In the rows, 128 means zero.
Turns in one plane each, and the order they were made in; the first pair answered:
turn U:
[113 124 160 137 180 150 101 188 131 132 122 108 156 135 124] -> [ 98 152 127 111 115 149  66 153 130 140 143 107 119 180 107]
[128 109 138 104  69 113 110 109 118 123 116 144 107 134 115] -> [129  95  98 157 115 136 161 105 127  93 138 150 116 108 145]
[120 112 150 111 174 140  98 162 139 128 124  99 155 144 118] -> [111 128 116  98 134 151  98 135 140 128 150 106 124 172 107]
[167 155 151  77  86 107 127 105 134 167 105 164 115 134 137] -> [164 161  83 120 105 141 165 103 145 134 143 173 106 114 157]
turn H:
[122 117 128 124  80 121 121 141 121 113 122 139 126 131 102] -> [119 116 115 120  77 122 124 132 118 113 126 133 122 133 109]
[178 145 119 139 142 130 158 131 138 106 165 156 141 100 161] -> [174 123 145 132 147 120 150 137 131 109 147 150 161  89 155]
[131 160 128 163 150 132  93 141 147 122 168 111 121 149 132] -> [157 157  90 131 150 145 133 125 155 149 139 128 114 146 132]
turn R:
[103 118 138 139 169 148  95 167 127 110 134  81 128 134 116] -> [112 142 137 114 148 137  78 156 128 135 137  83 109 159 115]
[160 154  94  96 162 120 166 121 138 178  98 155 118 109 145] -> [160 130  87 103 166 123 177 120 135 163  98 153 121  93 146]
[ 87  42 172 134 138 108 103 143  82  65  92  77 161 114  97] -> [ 67  82 194 138 166 109  73 175  91  94 120  64 158 157 104]
[ 95 132 137 170 168 134 105 161 140 106 164 102 149 135 136] -> [104 175 142 145 136 132  89 142 140 150 172 116 119 171 130]
turn G:
[103 138  99 147 104 141  93  97 129 121 179 113  98 137 120] -> [108 121 130 137  85 127  88  95 110 121 164 123 101 137  99]
[111 108 124 153 107 102 101  99 131 101 158 125 137 145 124] -> [125  92 118 124 104  99 108  92 134 105 140 118 134 143 112]
[139 159 176 153 102  83 122 138 124 155 179 131 121 120 145] -> [162 109 164 101  78  83 122 112 107 145 108 124 122 102 120]
[130 155 140 138 103  86 104 137 107 128 175 152 124 129 159] -> [148 120 145  90  86  84 106 125  95 125 131 140 120 120 135]
Pairs:
Each pair is 2 to 3 turns apart.
[111 168 151 185 118 112 123 159 127 134 155 149 122 118 147] -> [131 120 133 178 119 124 157 130 116 110 118 168 133  76 145]  G, U, U
[121 135 112 144 144 112 151 155 178 151 162 133 137 114 157] -> [147 101  87 103 132 120 165 131 166 153 119 126 135 108 130]  G, G, G
[110 159 160 182 149  97 120 116 124  76 170 142 160 144 139] -> [137 136  96 158  96 109 147  64 119  64 166 153 117 145 116]  R, G, U
[167 113 107  87  88 143 130 101 119 125 153 119 119 162 119] -> [158 112  85 107  95 160 156 108 133 109 175 115 120 148 131]  G, R
[143 131  47 117 123 162 163 107 130 139 136 141  99 133 123] -> [124 127  83 156 180 171 133 157 141 120 158 109 132 133 149]  R, R, R
[124  76 154 107 160 130 117 143 119 119  78 124 149 128 129] -> [128 117 160  92 152 126  95 164 128 166  91 116 127 165 127]  R, R
[ 89 113 111 156 205 171  85 188 140 107 147  61 154 170 125] -> [144 166 122  70 182 161  78 167 142 187  93  82 134 200  93]  H, U, R
[149 107  57 136 181 166 182 122 141  90  90 134 146  85 133] -> [147 189  74 113 173 162 119 156 165 174 134 135 116 169 125]  R, R, R
[127 130  99 116 119 122 177  67 123 133 141 139 119 104 147] -> [ 96 160 133 154 172 129 137 126 130 151 165 110 152 129 154]  R, R, R
[172  96 112 120 110 109 178  79 124 104  78 167 139  63 134] -> [163 104 106 105  64 105 159  59 121 113  95 161 107  96 130]  U, U
[158 114 140 129 181 142 176 154 122 140  74 120 174 113 149] -> [121 165 158 107  95 122  89 134 122 161 140 108 120 205 116]  G, U, H
[113 107 151 125  76 126  87 110 132 111 140 134 107 143 106] -> [131  98 191 105 122 120 104 133 131 132  89 143 144 110 109]  H, U, U
[103 129 166 154  95 101  95 127 122 104 152 119 131 128 121] -> [104  97 148 150 101 112 104 130 117  87 134 110 136 111 113]  U, G, R
[129 114 102 150 130 141 105 113 115  95 154  89 133 152 138] -> [146 138 165 155 156 121 107 144 118 135 138 102 156 138 160]  H, G, U
[156 131 177 105 140 117 116 143 121 160  99 132 136 132 128] -> [138 138  90 145 105 144 152 106 136 117 164 143 106 133 151]  U, R, G
[129 109 169 138  98  95 149 108 109 111 104 159 146  85 130] -> [107 136 198 164 140 101 111 143 118 130 127 134 157 116 143]  R, R
